Here is a table of points, one per row:
 44| 22|-62| 15| 17|  5|  1| 14|-30| 46| 16|-34|-23| 42|-31|-10| 27|-33|  7| 70|-53|  8| 10|-42| 33| 50|119| 28|-18|-36| -6| 21| 19|  3| 23|-13
 -3|-19| 35| -8|-94| 11|  2|-75|-58| 42|-15| 31| 37| 12|-40| 32| 37| 21| 46|  3|-46| 17| 10|  5| 39| -9| -5|-41|  6|-21|-68|-28|-23|-56| 43| 22
  -8|  69| -31| -43|  31| -19|   2| -39|  27|  13| -13|  21|  26|  90| -26|  51|  -1|   4|  -7|  13|   9|  26|  31|-108| -25|  47|   5| -52|  30| 100| -29| -16| -52| -61|   3| 105
-21| 24| 59| -9|-22|-37|-44|  6| 17| 40|-17| 24|-21| 17|-40| -9|  5| 10| 19|  4|-11|-30|-19| 21| 34|-48|-33| -1| -5| -2| 15|-34| 10|-45| 17|-86
 41| -5| 33|-17| 47|-14|-29| 89| 50| -4| 23| -1|-69| 45|  1|  8|  6| 20| 15| 22|-23| -5|-44| -9| 74|-47| 44|-87|-32|  8|-38|  5|-25|  8| 37| -6
-43| 47| 20|  3| 46| 29| 48|-29| 25|  8| 79| 70|-21| -2|-53|-13| -8| 26|  1|-41| 95| 15| 94|-27| 65| 17|-23|-10| 21|-70| 12| 33| 24| 22|-27| 67
 35|  0|-10|-22|-21| 10| -4|  9| 27| 77| 17|  3|-40| 12|-47| -5|-12| 41| 36|  6| 10|-30| 22| -6| 35|-16|  8| 15|-43|  6| -8|-40| 85|-71| -3|-23
-38|-13| 28| 69|-36|  7| 65|-81| 51| 30| 37|-85| 37| 11| 28| 30| -9|-23|-63| 54|-21|-13| 48|  1| 47|-25|-49|-33|  2| 10| -5| 23| -3| 10|-19| -2
 56| 52| -4|-11| 38|  8| 18|  9| -1| 16|  6|-60| 96| 31|-17|-60| 49| 36| 56| 28|-29|-22|-71|-57| 23| -7|-87| 29| 11| 36| 50|-19|-61| 23|-25| 35
-13| -3|  2| 42|-60| 24|-44| 17|  8| 17|-30| 42|-13| 39|-37| -9|-22| 22| 23| 26|-61|-52|-18|-23| 48| 34| 14| 32|-32|  2|  1| 18|-23|-62| 90|-30
 48| 29|  3| 12| 43|-10| 25| 12|116|  2| 75|-25| 27| 35|-54| -9|-20| 25| 26| 50|-49|-55|-38| -6| 21|-62| 59|-26| 31|  0|-33|  1|  3|-73| 28| -1
 26| 43|  6| -9|-10|-15|-29|-19| 24|  4|-35| 49|-31| 26|-15|-46|-38| 15| 13|-46|-17| 15|-49| 49| 90|-11|-32|-24|-43|-10| 48|  7|-81|-65| 50|-13
 49| -4| -5|-36| 40| 25| -6|-10| 50| 42|-15|-23| 41|  7| 51| -4|  0| 55| 36|-63| -3|-56|-66|-27|  3|  0|-51|-62| -3| 64| 18| 55|-33| -7|-28| 33
-24| 30| -2|-46| 28| 30|-63| 34| 15|  8| 36|-63|-20|  1| 32|  6| 24| 26| 10|-60| 16| 25|-79| 32| 88|-24| 50|-17|-15| 45| 10|-25| 48|-79|-28|114
  10|   9|  35|  24| -18|  50| -46|  40| -44| -67|  32|  31|  10|  26|  39|  10|  10|  53|   1| -21|  16| -34|  -4|  45|  31|  -6| -16|  34|-105|  55|   5|  -9| -69| -13|  21|  30
 -7| 22| 33|-56|-57| 22| 19|-11| 52|  6|-10| 59|-11|-20|-24|-71| -1| -4|-12| 16|-43| 18|-45| 22| 23|-40| 57|-14| 67|  4| 28| 10| 57|-93| -1| -1
-56|-43|-20| -9|-18|-19|-23| 89|100|-30| 58|-27| 10| -3| -1| -5|-27|-32| 41|  0|-29| 26|-65| 42| 37|-22|-17| 12| 33|  4| 55|-16|-25| 49|-53| 59
 -6| 38|-22| 35|  5|-16| 82| 43|  7| 48| 27| 39| 14|-16| 59|  3| 28|  7| 72|  0| 33|-36|-16|-42| -3|-64|-55|-32| 21|127| 77| 83| 23|-93| 37|-29
-27|-36|-87| 57| -4| 60| 56|  5|  3|120| 13|-25|-24|-15|-57|-24| 57|-31| 19|-18|  6| 15|-46|-11|  4| 52|  3|-47| 33|-14|-20|-78| 26| 27| 40| 50
-34|-43|-15|  1|-22|  9| -6| 51| 68| 43| 30| -6| 13|-18| 18|-67|  0| 41| 62| 20|-29|-25|-13|-33|-15|-11|-67| 53|-39| 95|-55| -9|  7|-39| 41| 45
-13| 63|-59| -7|-16| 68|-14| 58| 40|-28| 19|-25|  5| 29|-52| 18| 28|-82|-18|-21|-49| -2|-23| 53| 13| 29|-38|-49|-14| 30|-47|-53| 43| 45| 65| 71
 10| 27| 96| 50|-71| -3|-42|  8|-44| 39| 65|-40| 88| -3| 57|-93|-38|-12|-15| 59|-16| 44| 10|-10|-42| -7|-22|-72| 38| 11| 32| -9|-29|-14| 41| 60
 61| 30|  1|-26|-53|-17| -4| -8| 11| 69| 15|-22| 37| 33|-11| 25|-27|-17| 38| 72| -8|  8|-33| 63| 48| 10| 29| 11|-21|-19|-17| 48|  7|-91| 38|  2
-10| 30| -5|-72|  3| 33|-79| 79| 16|  5|  0|-14|-50| 21|127| -1| 31|-12| 30| 30|  7|-76| -7|-28| 53| -4| 24|-14| 28| 11| 14|-26| -8| 22| 55| 48
  5|-30| 25|-16| 18|  7| 15| 28| 58| 47| 94| -4| 10| 33|-35| 37| 17|-23| 69|  4|-60| 29|-30| 62| 69|-30| 70|  8|-40| 26|-22|-35|-45| 31| 54| 16
-37| 50|-17|-46| 24| 73| 27| 21| 60|-58| 73| 25| 21|-47| 74| -6|-37|-21|102|-22|-96| -4|  4|  0| 70|  8|-58|-14|  7|-26|-24|-75| 21|-20|-42| -4
  4| 17|  8|-15|-25| -4|-58|  0| 60|-16| -3| -9|-51| 66|-49| 46|  7|-26| 48| -3| 29|-17|-58| 44| 20| 23|-62|-11|  9|112| -1|-61|-27| 12|-10| 16
 -8|-51| 32|-62| 21|-21|104| 10| 88|-36| 14|-19|  0| 15|  0|-48|-47| 41| 17| 26|-30| 22| 36|-14| -3| 37|  1| 19| -3| 22|-28|  6|-28| 23|-41| 55
  7|  8|  7|-44| 41| 66|-34| 56| 28| -9| 21|-19|-35| 19| -6|-11|-29|  2| 14| 17|-11| 18|-59| 35| 14|-75| 48|-18|-46| -1|  2|  1| -8|-60| 35|  8
 50|  1|  9| -2|-43|-44|-22| 31| 60| -4|-62| -4|116|-58| 75|-21|-56|-35| 18| 28| 46|  4| 12|-33| 69|-11| -3|  2|  0| 20|-24|-24| 73|-27| 77| 57
 71| 26|-12|-32|-41| 47| 40|  8| 10| 70|-36|-18| 49|-26|-12| 17|-23| -6| 35|-15| 59|-14|  7|-64| 71|  3| -1|-15| 68|-29|-64|-39|  9| 30| 89|-31
 26| 22|-23|  0| 59|-90|-21|-40| 28| 12|127| 39|  2|-16| 33|-53|  4|-76|-63|-17|  4| 20| 30|-38| -6| 48|  9| -4|-19| 45|  7| 12| -9| -8|  4| 49
 30|-32| 21|-20| -8| 23| -8| 24|  7|-17|  5| -2|  3|  4|-47|  4| 77| -9|-20|-29|-99| 62|  5|-39|-12| 11| -6|-37| 45|-35| 30| 21| 50|-76| 80|  0
-45| -2| 28| -1| 19|  0|  8| 66| 39| 22|-42| 34| 43|  1|-12|-24|-55| 22| 15| -9| 19| -3|-19|  0| 30| -4|-26| 42|-74| 60|-45|-31| 22| 30| -8|  2
-89| 25| 29| -6| 40|-14| -4| 31| 21| 22|-19| 44| 19| 46|-16|-53|-39| -1|-24| -5| 30|-43| 71|-63| 58| -6| -6|-38|-52| 10|-57| 64| 80|-45|  4|110
-91| 54|-24| 30| 11|  3|  7| 92| 24| 24| -3|-33| 13|-17|-21| 15|-70|-28|-22|-28| 26| 59|  6| 38| 15| 85|-16| 63| 51| 13|-22| -8| 35|-41| 56|-29
 11|  9| 32|-30| 17|-31|  6| 25|-33| -9| 57|-46|-12|  1| 24| 38|  1| 41| 18|-16|-17|-35|-82| 20|-64| 75|-93| 20|-77| 21|  1| 73| -7|-12| 27| 22
-68| 32|-17| 44|  1|-35|-11|-36| 34|-23| 97| 20| 20| -6| 13|-74|-74| 40|-27| 65|-35|-46|  3|  2| 74|-34|-45|-83| 55|  1| -4| -4| 17|-18| 38| 44
-21| 43|-22| 30| 32|-49| 11|-43| 17|-53| 43|-14| 26| 29| 49| 10| 19| 22|-42| 93|  0| 12|-51| 15|  0| 34| 37| 79|-27| 27|-12| 35|  7| 71| 58| 72
 40|  6| -5| 22| 10| 43|-62|-30|  1|-12| 21| 48| -9| 77|-20|  4| 29| 33|-49| -2| -2| 20|-68| 26|  5|-31|-21| 33|-23|-23| 37| -7| 32|-90| 27| -3
-58| 35|-52|-12|-55| 43|-60|101| 19|-29| 32| 18|  7| 58| 62|-53|  2| 23| 31| 65|-58|-29| 11| 50|  9| 26|-29|-34|-21| 60|-35|  3| 29|-57|-26|-15
  1| 18|-34|-12|-54| 17| -3| 41|-45|-33| 23|-28| 43|121| 44| 66|-58|-38| 74|-38| 15| 15|-24|  4| 26|-26| -8|-17|-48| 10|-55|-27| 92| 42| 29| 21
  23|   6| -23|  -4|   3| -36|  20|   2|  30|  43|  33| -20| -23|  85| -29|  17|  54| -76| -35| -46|  27|   9|  13| -64|  69| -15| -22|  -3|  22| -40| -82|  -7| -58|-105|  22|  64
 48| 82|-45| 77|-54|-16| 33| 33| 31| 67| -4| 43| -7| 11|  6| 37|-95| 37|-52|  5|-69| 91|  2| 79|-20| 17|-68| 55| 29| 15|-34|  3| 38| 23|-19| 52
 27|-20| 55|-10| 33|-57|103| 83|-19|-24| -1| 14| 51|  6|  1|-35|-12| 14| 57| -4| -2|-78|-22| 63| 27| 26|-75| 17|  8|  0|  5|-16|  4|-25|  0| 96
 -2|  8| 17|-40| -2|-37|  9| 30| 10|  3|-24|  2| 70| 25|-12|-73|  0| 48| 48|-40|  8|-40|-24|-28| 38|-41|-56| -5|  0| 69|-17| -8|-28| 15| -3|-16
 41| 82| 77| 25|-30|-31|-15|  1| 89| 37|-20| 27|-23| 67|-32|  4|-30| 30| 18| 15|-42|-76| 30|-31| 41|-19| 29|-45|-52|-19| 24| -1|  4|-58| -9| 52
-16| 14|-20|-56| -4| -3|-46| 73| 27|-10| 13| 57|-38| 38| 45|-28| 91|-29| 93| -9| 26|-15|-56|-26|-21| -1|-21|-49|  4|-13| 15| 49| 12| 26|-47| 47
 25| 48| 14| -9|-27|-63|-43| 10| 53| 51|-12|-24| 24|  7|-15| 21|-17|  9| 20| 39|-18| 68|-72| 16| 33| 16| 22|-12|-37|  7|-46|-19| 88|-53| 24|-16
  8| -4|-36|-60| 52|-39| 53| 25| 55| -4| 14|  8|-36|-16| 33|-49| -1|  6|-50| 86| 59| -5|-11|-15|-38|  1| -1|-47|-77|  9|-55| 41|-15| 27|  9| 37
-19| -8| 44|-24| 68|-45|-13|-29|-13|-42|-29|-53| -8| 22| 56|-38| -3| 21|-34| 11|-71|-34|-20| -7|-13|-15|-20|  6|-32| 32|-56| 36|-30| 22|-30| 47
  8|-44|-14|-88| 21|-16| -9|-17| 28| 31| 28| 41| 20|-38| 70|-35|-53| 49|-19|-45| 61|-22|-18| 28|-33|-11|  4| 63|-43| 12|-11|-13|-29| 36| 49|  7
-19| 29|-52|-10| -6|-22| 13| -7| 87|  5| 58|-98| 53| 81|-15|-89| 32| 77|  4|-48| -2| 22|-31| 42| 70| 58|-26| -9|-33|-13| 39|-60| 19|-39| 98| 73
 21| -6| 25|-33| 20|-62|  2| -3| 27| 38|-16| 46|-47| 35|-21|-13|-40|  9| 56|  7|-20|-33|-32| 17| 48|-23| -4| 10|-48|  0| 46|-83| 48|-11| 40|  5
-11|116|-36| 58|-41|-24|-14| 27| 44| -8|-37|-60| 48| 16| 44|-13|-28| 11| 12|-30| 19| 54| -3| -8| -2|-51|  8| -2| 77|-29|  8|-44| 65| -5|  9| 19
These points spread out most along one direction. Take the direction at right angles to it along which they spread out most. Go by this last direction. For each point below, how far along it does it lie, from 0 to 99? The average is 50, and the first point in the table lies past the average. One standard deviation of the points above along it is 16.
 50| -8| -2|-10|-96| 36| 10| 31| 23|-25| 75|-54| 28|  3| 31| 25|-26|-53| 49|-55|-16|-19| 20|  6| 85|-24|  1| 34|-29| 56|-27| 54| 47| 78| 33| 69 ~ 53
  35|  67| -18| -32|  13|  12|  20| -30|  40| -13|  34| -36| -29|  15|  38| -57| -28|  39|  12| -35|  47|  37|-127|  -8|  56|  -6|   5|  17| -67|  50| -29| -35| -13|  -8|  81|   1 ~ 39
  21|  -7| -22| 103|  15| -73|   6| -48| -11| -67|  60| -84|  35|  19|  45|  23| -17|  38|  18|  29|  25| -15|  20|   9|   1|   3|  -7|-105|  34|  17|  43| -40| -25| -34|  -3| -28 ~ 65
 39| 22|-93| -4| -6| 32| 10| 62|-29| 35| 77| 44|  3|-64| 53| 27|-19| 69|-36| 55| 31| -7|-65|-53|-51|-48|-35| 63|-16|-10| 64|-63| 12|-96| 48| 89 ~ 52
  40|  43|  14|  29|  44| -67|  -1|  43|  41|  44|   7|  32| -24|  57| 105| -38|  28|-105| -23| -36|  59|  22|  50|  14| -49|  85|  17|  10|   2| -14|  -1| -98| -29|   4|  54|  26 ~ 68
 24| 18| 29|-21|-16|-52| 31|-28| 45| 21|  0|-12|-66| 81|-40|-21|-36|-27| 61| -7|-31|-36|-61| 24| 17| -4|-27| 58| -2| 19| 27|-35| 42|-56| 12|  5 ~ 36
 33|-11|-77| 25| 20| 25|-15|-33| 12| 29| 52|-20|  6|-24|-74| -4|-11|-39|  3|  4|-27|-16| 37| 39|  5| -7| 45|-78|-47|-42| 57| 11|-58|-28| 51|  5 ~ 53
-21|  0|-38|107|-77|-25| 15|  4|-21|-12| 57|-32| 68|-22|-11| 15| 14|  3|-27| -3|  3|-56| -5|-52| 13| 27| 57|-46| 23|-13|-11| 29|-28|-21|-58| 21 ~ 73
 18| 22| 17| 38| 38|-27|-45|-50|-35| 64| 61| 59|  1| 42|-29|-18| 39|-33| 37|-38|-39|-64|-27| 31| -3|-35| 28|  3|-22|-12| 66|-18| 39|-17| 73|  2 ~ 37
 15| 62| -3|-27|  6|-41|-20|  2| 47| 55| 36|-28|-91| 14|-54| -6|-14|  3| 90| 24|-26| 20|  3|-32|-25|-72| 21| -1| 40|-32|-25| 38|-29|-45| 43|  6 ~ 45
-123| 127| -48| -35| -12| -71|  83|  25|  56|  -6|  27|   8| -39|  22|  17|  42|   3|   5|   6| -12|  12|  -3| -17| -69|   0| -65|  -4|  14|  21|  11|  28| -42| -73|  21|  32|  14 ~ 62
 -49|  67|  15|  25|  11| -39|  -2| -43|  35| -73|  -8|  14|  11|  28|  26|  42|   1|  26|  33| -64| -30|  20|  30| -42| -16| -23| -42|  28| -12|-101|  23|  57| -42| -11|  44| 107 ~ 66
-49| 19|  4| 13| 30| 33|-11|-20| 87|  0| 31| 28|108| 61| -4| -5| 27| 56| 15|  0|-73| 12|-81|-11| 44| 71|-79|-52| 26|-48|-25|  0| -4|-49| 89| 20 ~ 54
 82| 57| 21|-22| 15| 14|-68|-23| 41|-78| 39|  0|-29| 29|-22| 27| 72| 31| 57|-27|-18| 11|  9|-42| 78|  3| 11|-16| 16| 57|-59| 16|-15| 11| 18| 75 ~ 41
-15| 32|-15| 18|-17| -2|-24| 63|-36| 62| -9| 18| 19| 86| -6|-26|-42| 69|-57|-35| 24|-32| 24|-12| 64| -8|-63|-59| 19|103| 29|  8| 22| 16|123| -3 ~ 53
-61|  3|-20| 34| 82|-10|-30|-19| 25| 19|-50|-10|  4| 59|-22|-37|-14|  8| 89|  1| 23|-34|-28| 39| 26| 17|-75| 73| 21| 54|  8|  1|-36|-24| 27| 70 ~ 47
